In the data rows, the value 128 means zero.
Here are some rows, each followed by its group. Rows of different groups can look alike.
[152 137 117 138 102 144 127 112 135 114  93 143 100 129 180 149 119 120
 161 133 103 126 102 152 142 133 117 159 116 123 124 157] 0
[149 120 129 136 117 139 128 102 118 112 106 137 114 136 181 152 127 128
 167 143  94 119 122 146 132 156 103 151 114 136 123 154] 0
[ 93 174 154  97 109 104 105 112 174 169 114 128  94 154 130 164 158 171
 151 139  95 172 129 111 151  99 109 114 167 170  96  97] 1
[ 99 145 159  97 120 125 125  98 155 168 126  86 117 137  89 144 153 167
 124 139 116 158 140  92 116  98 128  99 173 159  90 102] 2
[147 132  88 139 100 150 133 121 106 115  78 158 100 170 191 174 124 126
 165 170 106 131  85 161 152 136  78 166 106 126 133 163] 3
[183 116 111 166 129 122 113 139 135  84 104 150 110 106 181 137 100 105
 163 127 139 108 118 163 121 170 124 187 116 116 146 173] 3
[113  80 117 117 118 150 152 150  84 119 171 130 181 115  97  75 102 113
  85 120 175  92 126 116 111 123 120 120  92  95 157 137] 4
[125 181 166 143 137  90 107 131 169 159 126 113  94 130 109 149 158 167
 154 130 104 167 152 124 122 115 160 129 174 161 103 107] 1
[163 121 137 157 158 107 112 167 132  85 170 145 144  35 125  72 146  88
 105  63 171  97 148 147  92 188 196 164 114 102 171 136] 5
[116 178 159 115 121 108 114 110 165 164 109 110  94 156 126 154 155 171
 152 147  98 172 141 104 146 105 113 108 173 173  98  97] 1
[106 197 162 123 139  85 115 111 189 172 113 132  72 153 111 166 181 165
 161 126  85 188 144 104 144 105 149 124 181 194  85  94] 6
[127  99 106 118 131 155 151 131 100 135 138 152 149 124 127 113 124 120
 107 136 153 117 108 130 140 112 104 132 108 113 149 132] 5
[151 113 135 151 135 128 113 116 140  93  95 143 108 115 149 137 123 125
 153 117 138 106 126 152  99 156 132 143 134 120 124 158] 7
[ 98  98  98 105 117 156 162 125  89 131 161 127 176 141 102  98 104 101
  80 118 149 109 119 107 133  92 105  98  92 104 158 135] 8
[172 115 134 152 177 111 115 169 126  94 168 147 150  68 114  68 124  94
 111  73 158  93 133 151  82 183 189 159 116 103 179 136] 5
[143 115 103 139  99 154 133 113 119 106  83 150 100 156 196 166 113 122
 168 153 103 127  95 160 150 136  79 148  96 113 129 168] 3
[116  99 111 112 106 146 149 144 112 138 136 139 145 140 124 133 119 115
 107 158 137 118 108 118 145 119 102 122 106 117 146 138] 5
[ 85  99  85 116 117 168 154 112  80 147 147 137 165 167  97 132 105 114
  82 142 139 118 114 102 166  84  84  74  84 108 141 123] 8
[163 122 112 154 115 123 112 127 132  98 109 139 104 128 168 148 131 123
 148 140 111 119 119 177 139 159 136 160 122 126 120 157] 0
[165 113  94 140 101 144 126 124 118 101  92 143 113 145 183 154 110 107
 172 143 127 110 100 160 143 164 114 155 106 123 134 158] 3
[142 116  87 131 105 153 135  97 127 111  92 139 120 157 190 176 107 119
 159 174 105 123  78 153 164 132  80 182 108 118 118 183] 3
[147 112 138 141 126 135 124 100 130 103  93 136 124 143 155 143 117 140
 151 132 110 118 115 164 107 153 111 144 135 127 105 145] 7
[108 172 170 111 138  97 105 113 166 167 124 102  85 149 112 142 154 180
 155 140  93 173 153 120 137 108 143 103 173 176  96  90] 1
[153 118 127 126 141 118 126 145 116 118 147 118 157  92 126  97 124 104
 108 111 163 105 140 137 112 142 146 123 121 113 175 124] 5
[100 204 156 119 139  82 103  92 177 185 122 101  87 145 106 161 170 172
 158 120 102 185 158  98 145  97 141 122 183 187  80  88] 6
[156 112 126 137 156 116 126 160 119  96 149 154 146  80 116  84 119 111
 112  92 149 108 139 140 111 154 165 164 119 108 159 123] 5
[ 71 199 134 103  90 121 123  70 166 206 108 114  77 191 120 194 153 189
 160 194  63 201 126  86 184  51  98  99 172 196  56  94] 6
[105  83 114 106 112 138 179 140  82 125 152 121 163 149 105 109  97 125
  80 148 169 107 111 113 130 111 105 109  93  94 146 117] 4
[164 126 140 155 159 124 103 124 147  90 110 144 106  95 133 115 138 117
 158  98 140 105 139 171 105 169 154 154 138 115 124 136] 7
[124 108 111 104 126 149 152 140 114 123 140 131 152 134 130 121 100 122
 101 143 138 121 106 125 145 123 104 137 105 121 161 120] 5
[178 123 128 172 137 120 116 128 136  89 103 156  88 105 161 127 131  91
 169 110 130 113 120 153 113 177 155 156 128 128 131 160] 0
[ 84 161 161 107 129 131 142 108 152 172 117  95 120 162  90 147 141 180
 136 149 102 169 133  80 123  72 111  84 171 151  94 101] 2
[147 103 108 160 159 119 126 161 108 108 179 145 173  75  90  69 139  57
  80  65 180  86 170 135  96 160 186 130  95  89 172 119] 8
[116  82 119 103 142 147 148 166  92 122 168 119 179 113 106  93 115 114
  75 129 173  98 125 114 104 133 135 117 105  84 165 124] 4
[157 111 150 159 128 119 130 134 148  88 101 127 102 114 148 121 130 107
 152 115 119 109 141 188 111 164 138 141 137 113 117 153] 7
[132 105 117 110 122 139 127 146 106 119 139 132 154 123 131 109 121 115
 109 136 148 120 116 131 138 130 134 128 115 119 159 129] 5
[137 117  87 133  81 159 153 107 116 109  88 138 112 163 193 164 106 133
 168 169 120 126  78 160 153 126  65 150 100 119 115 155] 3
[145 117 118 144 132 111 155 154 108 103 162 155 159 103 126 105 130 111
 119 107 151 110 137 141 134 145 148 135 101 111 172 115] 5
[109  92 120 108 125 148 155 156  89 118 165 112 167 119 103  85 109 114
  83 118 166 100 137 118 103 124 125 134 114  95 164 128] 4
[108 110  98  97 106 163 150 134  94 149 149 127 152 159 127 139  93 128
 117 166 129 133  92 116 167 107  70 129 101 125 142 145] 5
[148 113 113 132 147 124 128 147  98 107 172 144 183  91  87  70 115  72
  79  77 177  88 155 141 102 137 158 109  83  91 172 128] 8
[140 112 118 148 131 138 123 112 143 108 102 138 104 122 153 143 116 126
 148 134 113 119 120 154  97 141 121 160 131 116 125 143] 7
[101 101 122 119 134 157 154 142  92 118 169 129 184 124  98  90 103 106
  75 130 166  96 123 127  94 119 129 106 105  87 150 131] 4
[107 175 147 121 136  96 104 137 171 170  95 120  98 128 126 144 168 177
 147 139  92 173 159  97 138 105 139 132 180 173  90 110] 1
[111 170 156 102 113 100 105 112 163 176 123 106 103 160 122 151 166 167
 153 148  90 174 147 106 137 104 134 121 177 165  87 106] 1
[188 122 120 166 141 127  99 144 143  71 100 166 110  86 182 129 112  95
 149 107 126 100 123 171 105 178 161 185 112 115 146 158] 3
[190 119 123 155 128 124 110 154 142  88  97 158 116 112 173 140 123  87
 159 116 120 103 109 182 128 168 142 167 110 122 153 155] 3
[ 85 195 144  99  96 107 119  93 174 199 113 108  81 182 127 188 157 178
 157 154  78 203 130  78 172  69 105  86 177 196  66 108] 6
[ 57 146 158  81 109 167 147  94 139 189 103 104 115 197 100 179 128 194
 135 188  92 181 114  86 149  57  63  88 157 160  88 110] 2
[ 90 177 159  93 107 112 112 103 167 172  97 111  93 163 118 170 148 176
 150 154  88 173 129 125 153  92 110 105 176 181  77  97] 1
[138 100 128 142 135 131 133 172  91  94 179 130 174  88 104  71 115 103
  76 102 184  84 143 136  94 150 169 136 103  86 186 119] 4
[ 87 151 163 104 122 136 121 105 149 176 129  89 101 164  87 137 131 179
 134 157  88 168 119  99 136  81 108  97 164 157  89  87] 2
[144 113 124 150 124 131 115 102 136 104 105 141 103 129 158 142 129 128
 149 123 126 118 141 157 103 156 128 144 133 125 126 134] 7
[ 71  91  99 101 109 180 158 131  69 142 143 120 182 164 116 124  93 148
  94 172 146 113  95 101 158  90  68  90  92 100 148 124] 4
[ 87 202 162 112 123  87 121  82 184 200 114 108  85 154 101 176 172 166
 162 148  61 197 146  97 163  87 121  78 185 198  74 100] 6
[112  99 109 128 128 153 149 134  85 123 154 122 174 111  90 103 112 109
  85 119 162  98 133 112 117 119 131  99  91  96 152 122] 8
[146 116 115 147 146 127 125 163 117  98 160 134 144  93 133  96 127 111
 102 111 165 107 131 117 119 154 157 147 119 108 160 134] 5
[136 156 198 146 181  76  96 140 181 128 153 105 116  66  78  88 154 133
 117  67 127 141 172 123  74 161 201 129 184 149 103 100] 2
[184 115 109 146 113 144 122 132 137  90  93 156 115 120 196 131 121  98
 159 136 129 110 108 176 133 162 123 161 108 114 144 159] 3
[126 110 118 138 137 145 136 151  96 105 168 130 164 109  83  80 104  75
  77  96 195  84 137 130 109 139 154 112  91  90 163 132] 8
[106  94  99 110 122 152 142 153  93 108 160 119 189 109 103  84 113 119
  85 127 167  98 137 120 115 126 110 118  95  96 159 127] 4
[ 95 112  93 104 101 155 158 123  79 138 165 144 183 143 112 110 103 107
  79 137 147 114 115 113 143  96  99  87  89  96 162 131] 8
[104 163 167 121 125  89 119 122 174 165 122 112 103 140 120 166 165 175
 148 133 103 173 143 112 149 118 132 121 179 171  98  98] 1
[165 102 139 146 129 129 125 123 138 104 104 113 108 110 147 128 133 118
 159 117 125 111 134 161 112 157 133 147 132 115 114 149] 7
[ 90 166 170 113 120 113 129 103 160 178 106 113  94 166 119 172 154 183
 153 158  95 174 127  90 131 100 118 105 175 176  84  99] 1
[152 139 113 137 108 133 120 103 121 125  95 140  98 151 172 166 108 127
 150 151  99 128 106 139 150 138 103 153 110 125 120 145] 0
[122 182 163 148 134  76  99 105 184 160 123 118  93 108 110 143 176 149
 156 114  91 175 153 107 129 120 176 118 192 184  89 102] 6
[ 97 108 103 127 106 156 146 143  79 131 171 127 159 148 103 106 112 111
  76 130 147 107 128 108 137 103 110 105 101  95 148 118] 8
[105  95 113 120 134 141 160 168  95 126 160 120 169 104  98  90 112 105
  82 119 173 100 109 123 117 129 131 113 110  90 156 129] 4
[121  85 104 115 137 136 159 155  98 115 186 120 172 118 104  78 109 101
  84  95 185  97 130 130 110 130 139 124 103  89 161 119] 4
[116  91 114 127 118 155 141 121  86 129 172 126 170 131  98 100 104  92
  80 118 144 103 135  93 126 103 123 100  88 101 169 139] 8
[123 199 160 116 138  67  89  93 185 177 121 109  80 121 116 146 176 140
 154 109  90 180 152 116 127 120 162 107 180 189  85  87] 6
[111 118 117 134 103 163 135  75 122 130  90 114 104 171 169 171 100 141
 162 158  89 133  94 130 142 119  74 119 122 135  97 155] 7
[107 124  94 111  85 148 130  95 114 130  76 149 107 178 186 172 106 138
 171 177  98 135  84 138 167 126  73 135 119 140 122 160] 0
[132  91 119 128 155 124 144 166  90  97 181 123 172  97 101  76 107  96
  81  91 182  90 144 122  97 142 155 109 106  90 159 117] 4
[187 110 135 167 176 107 118 167 133  84 188 146 129  48 108  76 142  91
 110  61 159  99 162 134  92 190 203 153 115  98 166 136] 5
[141 204 155 128 130  83  95 102 189 166 121 118  84 135 121 156 181 156
 153 119 100 178 159 107 134 104 159 117 179 185  89  96] 6
[ 82 148 164 111 122 121 141  90 156 159 119 102 129 141  97 150 147 185
 130 149 101 163 137  83 123 101 124  91 171 154  99 104] 2
[127 175 168 130 136  73 109 110 174 161 135 109 110 129 114 138 176 164
 156 124 103 169 149 126 143 115 165 131 178 171  93 112] 1
[160 131 122 142 137 136 125 127 128 102  99 140 109 115 177 146 137 112
 154 129 109 117 116 162 135 155 124 171 117 126 126 148] 0
[123 117 132 124 112 156 135 111 119 125  72 118 110 166 170 168 108 147
 151 162 116 137 105 134 121 124  83 132 126 124 111 156] 7
[ 87 198 151 102 108 112 127  72 181 201 102 103  89 171 122 183 157 178
 163 169  72 199 130 100 168  67  96  99 172 195  95  82] 6
[ 84 103  98 122 110 161 153 133  81 127 148 124 164 156 108 120  95  96
  86 134 160 107 118 106 135  99 101  92  84  97 157 140] 8
[150 109 147 139 143 124 104 109 143  99  98 128 113 108 144 128 140 119
 151 125 123 112 114 170 103 158 136 135 137 121 117 150] 7
[176 120 132 167 155 126 105 116 131  98 106 130 102 118 146 116 115 121
 154 111 125 106 134 169 100 172 149 164 131 116 122 148] 7
[110  97 103 123 126 150 159 130  87 122 170 123 166 131  91 100 113 103
  71 117 157 106 133 119 131 100 115  97  96 101 164 127] 8
[ 92 149 173 115 138 127 125 104 137 162 119 101 108 138  96 140 136 175
 131 148 103 160 135  89 124  93 118 101 166 158  86 101] 2
[112 100 117 123 137 159 147 162  93 110 166 121 170 125 105  89 114 123
  82 127 167  98 121 126 118 132 121 128  98  92 152 123] 4
[108 199 154 123 127  79  99 108 188 171 123 112  82 134 106 157 187 156
 156 124  86 181 164 107 153  96 160 115 192 192  75  91] 6
[115 106 109 126 124 137 155 140  88 120 173 123 182 117  91  88 120  79
  78 112 170  96 148 122 124 121 148 106  96  85 159 125] 8
Which 3 other groups have their centres nearest to the centre of group 0, nearest first?
3 7 5
Which 5 groups are nearest to each row below, nearest first, going by the distance to the group's nearest row?
[ 87 114 100  82  93 172 145 122  95 148 122 133 144 172 141 141 113 149
 111 187 133 142  73 105 183  77  66 118 101 119 156 131] -> 5 4 8 0 7
Which 3 other groups have their centres nearest to the centre of group 4, nearest first?
8 5 7
Which 3 other groups have their centres nearest to the centre of group 8, nearest first?
4 5 7
Which 4 groups are nearest to each row below, nearest first, going by the average distance to the group's rows?
[ 85 194 159 103 101 113 112  80 173 191 104 115  85 182 122 187 153 177
 158 154  72 197 136  86 173  71 122  88 189 195  73  89] -> 6 1 2 0
[ 92 177 144 106 129 111 124 117 159 176  97 108  93 161 128 174 140 179
 150 152  90 183 126 102 157  90 119 102 175 176  88 102] -> 1 6 2 0
[ 75 190 137  99 114 100 110  88 171 198 104 116  80 173 113 188 149 183
 160 158  69 200 136  69 183  74 104  97 177 192  81  95] -> 6 1 2 0
[191 120 109 168 132 114 105 146 140  76 100 155 104  97 177 126 120  81
 157  95 127  98 115 167 128 183 148 177 112 118 163 159] -> 3 0 7 5
[ 82  98  88 117 113 179 167 133  69 139 165 121 169 140 101 111 107 106
  82 130 148 108 116 105 136  93  99  93  79 104 162 123] -> 8 4 5 7
[117 199 153 121 133  71 107  97 180 179 116 109  70 138 104 153 166 156
 169 135  94 183 164 105 143  89 149 109 185 178  82  98] -> 6 1 2 7
[209 139 160 183 169  76 103 162 171  59 130 150 102  36 143  92 150 105
 144  59 148  89 159 189  69 222 219 160 144 107 125 153] -> 7 5 0 3
[191 112 127 145 125 114 111 128 139  76  88 160 122 103 172 133 135  96
 152 106 141  99 100 176 122 187 142 178 113 119 144 149] -> 3 7 0 5
[103 167 145 133 118 105 108 110 173 161 116 101 101 148 134 162 156 180
 149 138  96 171 143  93 132  97 125 111 173 173  83  98] -> 1 6 2 7
[169 107  94 134 119 149 134 112 132 110  71 141 110 136 195 152 107 119
 160 163 117 122 105 151 149 134  94 160 101 124 119 184] -> 3 0 7 5
Which 4 groups are nearest to each row below, nearest first, going by the distance to the centre of the group?
[167 135  91 147 129 116 106 125 146  99 106 151 103 102 173 138 123 111
 158 105 112 116 119 160 123 166 144 163 123 125 129 155] -> 0 7 3 5
[ 83 179 121  95 112 127 126 107 162 182 102 105  89 168 112 180 143 190
 150 164  90 186 134  95 157  81 104  90 171 172  89 101] -> 1 6 2 0
[ 50 146 140  89  84 168 145  79 138 195 112  72 109 197  94 180 119 199
 146 190  73 185 108  77 171  46  55  87 158 168  84  94] -> 2 1 6 0
Which 4 groups are nearest to each row below, nearest first, going by the distance to the group's nearest row?
[106 118  89 116  77 180 146  93 103 148  87 144 107 197 182 199  90 166
 163 203  89 151  74 136 163  86  38 135 103 145 123 155] -> 0 7 3 5
[112 110 110 106  98 157 147 150  88 145 154 131 157 152 139 134 109 121
 101 152 137 126 104 122 162 111  95 113 106 125 154 131] -> 5 8 4 7
[173 127 122 160 132 142 106 121 135  97 100 146 103 121 167 145 141 109
 157 106 121 117 118 169 134 160 128 155 118 128 124 156] -> 0 7 3 5
[ 76  87  77  99  91 197 171 103  74 156 149 117 176 188 103 149  96 109
  82 169 145 122  95  99 159  67  62  82  86 105 129 118] -> 8 4 5 7
[ 88 163 173 103 118 127 130  89 147 170 129 108 122 141  88 152 138 166
 133 144 113 169 134 101 136  94 106 117 163 165  97 102] -> 2 1 6 7
[126 116 119 134 123 155 126 103 123 132  88 123 107 159 167 138 131 133
 162 144  95 128 112 138 121 136 101 147 131 124  99 132] -> 7 0 3 5
[112 158 170 128 133 115 120 127 152 148 132  99 117 122  97 112 146 167
 132 116 114 159 156  93 109 137 141 118 172 159  85 103] -> 2 1 6 7
[183 126 130 158 155 109  94 129 159  92 104 145 110  95 158 124 139 109
 159  93 137 108 140 173  93 189 170 182 129 118 135 170] -> 7 3 0 5
[129 125 116 125  87 155 126 100 123 131  86 132  99 163 178 165 118 128
 168 165  98 134 102 146 156 129  79 149 117 140 115 145] -> 0 7 3 5
[136 118 117 118 132 131 127 144 109 108 142 133 154 103 126 109 116 112
 116 124 155 116 117 126 148 139 128 134 117 109 155 125] -> 5 4 8 7
[ 89 152 149 109 121 117 117 104 159 167 127  89 112 145  97 143 142 166
 134 154 117 166 134 101 121  94 122  92 166 159 103 100] -> 2 1 6 7
[120 152 178 122 146  98 111 116 160 154 137 103 120 115  84 114 158 157
 127 107 116 151 165  99 108 114 157 108 176 148 101 101] -> 1 2 6 7
Which 3 other groups have their centres nearest to the centre of group 2, nearest first?
1 6 7
Which 5 groups are nearest to each row below, nearest first, going by the average distance to the group's rows?
[120 120 130 145 103 164 136  98 115 121  88 117  97 179 160 147 116 152
 160 147 111 131  90 129 120 116  81 134 120 134 106 161] -> 0 7 3 1 2
[154 116  91 145  93 152 134 109 115 114  89 144 116 155 186 167 111 118
 164 145  99 122  79 161 149 131  89 149 102 127 134 163] -> 3 0 7 5 8
[140 103 103 126  84 170 142 114 106 123  75 132 113 182 201 180 113 118
 149 181 100 127  79 146 165 113  69 142  86 118 122 158] -> 3 0 7 5 8
Which 3 other groups have their centres nearest to the centre of group 3, nearest first?
0 7 5
Which 3 other groups have their centres nearest to the centre of group 7, nearest first?
0 3 5
